(in the rows, 128 means zero)
One turn or mirror swaps these rows in pairs. Which row does each one swap with?
The rows were stretched afterwards, more along some directions than others.
Z_855: 147 111 131 153 129 124 129 114 136 140 129 98 142 135 150 117 106 108 132 161 127 130 136
Z_640: 126 105 113 138 109 107 136 145 158 130 117 88 142 116 127 152 100 103 151 91 136 120 129
Z_886: 118 121 120 111 138 118 125 152 144 124 129 131 160 133 141 117 121 109 114 117 123 137 134
Z_577: 134 131 125 139 146 131 143 126 104 124 141 158 150 118 137 135 129 107 96 125 136 116 121
Z_461: 115 149 126 124 125 129 130 124 132 127 121 108 136 104 142 139 85 102 136 154 120 116 134
Z_603: 148 116 146 141 132 128 126 111 118 113 135 115 142 140 149 110 120 114 111 162 121 125 145
Z_144: 116 136 119 115 135 127 122 126 136 153 120 107 135 108 132 143 106 122 137 147 126 118 132
Z_207: 116 144 114 123 109 131 128 140 139 133 124 123 131 118 135 141 103 133 120 161 125 123 127
Z_481: 151 106 146 159 140 123 129 119 129 128 141 110 130 144 145 116 120 105 119 152 121 126 139
Z_53: 154 148 131 144 136 121 120 138 117 140 148 150 131 107 142 129 118 131 109 135 144 117 126
Z_247: 144 110 151 150 135 118 143 114 126 129 116 93 135 127 160 107 123 111 106 149 114 112 140
Z_975: 149 101 122 145 114 118 136 124 132 124 129 105 142 135 150 125 115 109 122 150 124 124 126
Z_351: 143 136 141 132 121 104 126 109 128 156 114 142 134 115 153 116 120 105 120 137 141 130 133
Z_339: 146 138 144 137 124 109 128 105 125 153 111 139 137 102 167 108 123 106 118 151 139 127 129
Z_646: 126 112 117 125 122 110 131 150 156 126 115 102 139 131 114 149 117 109 141 78 125 122 138
Z_319: 116 132 128 134 135 140 127 150 133 125 138 118 139 117 131 149 92 111 131 145 123 114 120
Z_985: 111 109 121 146 114 112 144 137 144 110 115 79 140 134 125 144 113 93 136 87 115 115 138
Z_386: 165 142 119 134 141 128 121 129 114 135 148 164 128 118 147 123 123 119 117 147 145 126 116
Z_850: 119 110 132 130 124 107 144 139 149 112 114 105 142 127 128 140 128 107 120 78 121 106 137
Z_566: 144 110 149 145 133 117 132 114 130 122 134 101 148 140 153 107 119 103 109 151 120 122 141
Z_302: 109 129 126 131 131 128 138 137 129 138 121 112 139 113 148 139 99 117 124 160 122 116 121
Z_256: 125 135 115 115 126 133 130 142 143 130 131 126 141 112 129 143 85 103 131 147 124 104 117
Z_7: 145 100 135 155 130 127 130 118 127 124 138 98 135 144 143 115 112 103 119 147 130 129 137
Z_124: 120 108 115 148 123 121 136 141 147 126 118 100 132 136 105 139 126 109 135 83 121 123 137
Z_620: 157 103 124 164 131 120 132 131 136 149 127 105 145 129 158 119 122 93 130 148 133 120 133
Z_785: 125 130 115 119 146 138 122 136 124 140 138 143 138 129 123 139 100 116 109 144 129 117 130
Z_221: 125 128 115 105 122 105 122 160 160 124 124 127 149 124 147 124 110 112 136 132 128 123 133
Z_415: 104 137 114 104 123 108 135 153 150 118 122 122 167 124 141 133 111 103 123 113 121 131 135
Z_953: 128 108 110 139 141 122 137 145 153 136 109 110 129 134 122 141 130 94 140 73 123 111 133
Z_248: 162 110 135 147 132 120 125 120 128 141 123 112 130 135 150 112 129 115 121 149 124 125 136
Z_637: 152 139 127 142 139 127 125 138 114 146 157 158 144 100 145 143 112 97 131 132 137 127 121
Z_468: 152 130 130 150 132 142 124 135 103 119 161 160 138 127 123 130 124 124 100 144 135 122 112
Z_719: 159 129 128 137 144 119 116 140 110 140 169 161 144 116 131 137 110 99 106 142 149 121 128
Z_888: 135 131 136 144 145 126 130 139 102 118 168 168 158 130 129 134 132 113 95 135 137 121 126
Z_167: 134 130 124 137 136 125 131 137 151 146 111 131 133 105 139 145 104 119 123 140 132 104 125
Z_466: 123 136 99 110 137 137 123 143 144 144 120 137 128 117 125 145 99 114 143 126 140 123 120
Z_159: 133 134 102 121 123 149 113 147 142 149 140 159 136 110 142 139 118 132 138 154 143 132 113
Z_544: 165 112 131 162 147 130 132 122 132 148 127 117 122 136 146 108 130 111 123 131 132 126 133
Z_392: 110 118 130 122 122 115 133 135 144 103 118 103 147 132 117 147 111 101 133 90 118 116 147
Z_678: 142 127 123 140 129 121 125 147 120 133 154 160 143 113 129 134 126 135 111 124 157 126 113
Z_727: 151 110 129 151 120 108 131 115 141 144 115 86 133 133 144 109 114 119 125 141 128 135 137
Z_725: 138 135 153 138 117 96 139 106 125 135 114 122 139 116 153 114 110 101 108 145 124 130 129
Z_272: 147 136 142 134 109 103 140 101 124 137 105 140 125 119 134 114 114 110 116 133 122 127 131
Z_650: 111 136 108 110 124 108 130 161 149 133 121 115 163 126 143 125 116 108 127 120 124 133 139
Z_541: 106 118 129 134 114 107 145 133 151 111 106 82 149 129 123 138 118 99 128 83 109 112 141
Z_289: 117 116 115 140 137 118 134 137 140 129 139 110 137 138 117 146 113 97 140 82 124 121 141
Z_519: 147 136 122 116 131 134 114 126 115 106 172 176 148 136 126 130 116 117 102 151 143 128 126
Z_963: 147 140 125 116 132 120 114 136 126 123 169 156 147 129 129 135 130 144 109 139 145 133 126
Z_367: 136 142 156 149 120 102 138 105 126 146 94 118 128 99 166 110 125 105 120 122 119 126 132
Z_865: 121 105 113 128 119 96 133 139 159 125 113 90 144 135 123 144 115 98 138 84 122 121 137
Z_684: 107 126 116 116 123 111 133 163 151 129 117 109 155 127 154 132 122 96 139 105 130 130 136
Z_575: 101 135 111 111 115 116 140 156 147 127 121 108 163 134 140 125 116 112 120 128 116 133 131
Z_825: 141 134 145 139 123 100 129 120 130 156 120 133 137 104 161 119 125 96 126 129 143 121 125
Z_766: 138 126 137 144 124 117 137 116 117 150 110 125 136 124 155 109 130 96 120 131 134 134 133
Z_66: 110 127 111 114 116 105 131 156 156 126 114 111 156 120 141 124 116 113 123 122 127 129 128
Z_509: 104 134 127 136 135 141 127 142 136 147 125 121 140 111 136 136 105 130 131 157 138 121 129
Z_496: 120 132 121 130 146 136 127 144 142 145 125 129 142 98 163 136 110 119 131 149 150 112 121
Z_316: 167 122 122 148 153 126 127 141 119 137 152 165 149 119 127 129 126 116 93 134 142 114 124
Z_952: 146 115 121 157 137 136 122 117 128 152 137 116 121 134 143 109 126 127 131 145 137 130 135
Z_187: 120 132 107 95 125 108 120 166 142 128 137 142 164 131 137 139 101 103 139 117 134 128 139
Z_130: 146 143 127 127 104 113 124 117 124 155 108 147 130 112 150 114 114 125 134 147 142 131 131
Z_485: 121 108 102 135 119 112 130 147 155 123 127 109 153 132 110 151 118 101 144 76 134 122 132
Z_233: 158 145 131 131 117 124 131 129 120 113 154 160 139 117 137 130 112 120 105 150 131 111 111
Z_909: 123 104 104 141 115 115 138 152 161 135 119 106 151 134 113 152 115 97 144 81 135 123 133

Swapped with Z_415: Z_339
Swapped with Z_66: Z_725
Swapped with Z_566: Z_541
Swapped with Z_766: Z_684
Swapped with Z_620: Z_909
Swapped with Z_159: Z_637
Swapped with Z_975: Z_640

One turn or mirror swaps these rows in pairs. Which row does each one swap with?
The rows were stretched afterwards, more along some directions than others.
Z_493: 138 119 130 136 124 123 121 117 114 109 125 134 137 137 153 119 142 127 131 120
Z_558: 170 152 116 125 128 151 135 141 121 111 144 116 132 132 135 97 123 105 145 144
Z_494: 128 117 129 138 120 116 118 125 118 111 110 135 120 139 149 136 133 140 130 109
Z_418: 118 107 134 120 121 127 149 126 145 115 103 117 114 116 120 130 113 128 146 127
Z_438: 132 110 129 139 100 121 137 148 130 108 124 116 139 112 117 120 113 123 142 132
Z_445: 127 139 134 143 120 114 130 144 148 143 129 130 128 125 96 139 128 101 121 134
Z_974: 149 134 119 119 132 146 138 128 128 90 138 127 121 124 154 89 110 135 150 133
Z_568: 161 153 131 113 121 142 142 147 139 109 137 112 130 128 140 115 120 113 136 147
Z_609: 127 140 144 136 114 136 124 133 129 114 124 116 117 98 145 109 127 88 103 135
Z_893: 141 112 132 112 142 140 154 128 118 100 130 113 126 120 154 83 106 114 139 130
Z_271: 130 119 134 131 123 113 128 126 108 106 109 139 126 137 154 127 134 134 134 115
Z_27: 129 116 132 139 124 111 123 123 120 113 114 137 125 143 141 129 134 138 135 107
Z_300: 135 105 130 140 95 125 139 147 128 104 124 113 119 116 118 121 110 122 133 122
Z_323: 132 139 142 149 110 125 129 134 124 108 119 115 109 104 151 107 127 92 96 133
Z_946: 175 146 117 126 113 148 122 137 129 115 159 115 140 131 132 101 138 102 132 130
Z_978: 131 122 124 136 127 124 111 130 112 119 118 136 128 147 149 121 146 132 136 111
Z_565: 122 111 127 139 132 109 117 143 116 122 100 133 117 149 141 126 131 132 134 113
Z_561: 148 139 117 126 134 144 142 121 124 99 126 133 131 124 150 88 112 132 148 132
Z_39: 171 144 110 133 121 128 131 143 125 118 153 122 142 129 131 90 133 106 134 149
Z_409: 126 125 131 128 134 128 126 121 108 120 109 141 136 143 143 129 137 131 134 119
Z_837: 134 117 123 125 119 136 131 149 141 144 134 114 128 140 92 125 130 101 125 131
Z_229: 147 123 134 106 148 150 164 123 120 101 133 115 146 123 152 87 103 118 151 134
Z_361: 168 156 110 115 117 139 130 147 114 112 144 124 142 137 145 94 135 107 137 147
Z_740: 136 127 134 123 109 120 124 148 148 139 137 122 116 123 101 137 136 101 119 131
Z_932: 151 125 134 119 139 134 151 125 128 96 136 114 130 122 167 92 110 111 142 122
Z_859: 130 130 131 129 111 123 113 144 153 137 134 117 120 131 102 143 143 106 112 129
Z_442: 175 154 127 114 123 147 145 127 125 102 150 112 137 120 151 98 131 98 130 151
Z_701: 132 110 142 113 142 130 152 142 132 110 127 116 136 122 138 95 104 123 140 132
Z_420: 130 126 122 133 122 134 122 141 141 140 136 129 122 138 95 131 132 106 120 137
Z_579: 112 108 137 131 120 119 142 129 140 117 102 114 111 113 123 139 123 133 136 126
Z_143: 144 136 117 131 140 150 142 124 122 102 135 121 127 116 149 81 113 128 139 134
Z_328: 133 126 111 148 118 123 123 141 148 144 143 129 142 140 91 125 130 113 121 138
Z_499: 175 166 122 130 118 135 135 132 122 108 152 128 151 137 149 102 138 105 130 138
Z_184: 134 143 141 145 112 135 128 131 121 107 125 114 112 97 149 106 129 90 97 134
Z_600: 136 109 131 120 146 133 156 135 130 106 123 103 125 118 150 87 99 119 136 134
Z_814: 130 105 130 140 99 125 140 148 128 108 121 110 123 108 112 122 112 120 132 127
Z_191: 146 120 135 108 145 135 154 129 128 100 127 111 127 120 160 90 99 121 143 131
Z_222: 136 132 124 120 106 123 131 140 142 136 143 123 135 125 108 130 137 96 122 134
Z_732: 123 106 124 136 128 110 119 127 119 122 106 135 125 143 137 132 129 139 135 115
Z_73: 166 135 110 129 125 134 136 149 139 113 155 107 150 133 119 90 121 117 140 149
Z_465: 108 104 134 133 125 103 141 140 148 118 100 121 114 120 119 132 117 134 138 136
Z_10: 133 124 131 139 116 112 125 153 150 147 131 113 134 127 95 128 136 97 115 135
Z_231: 144 113 133 115 146 139 153 129 124 101 126 104 122 126 153 82 106 119 143 128
Z_40: 139 119 138 117 142 131 155 133 135 107 134 107 136 117 153 90 113 111 141 130
Z_96: 128 117 119 134 118 120 126 151 140 146 135 135 136 139 79 130 127 119 124 134
Z_841: 166 154 127 125 127 129 150 146 135 105 145 126 147 130 134 104 116 117 144 154

Swapped with Z_732: Z_191
Swapped with Z_323: Z_300
Swapped with Z_271: Z_893

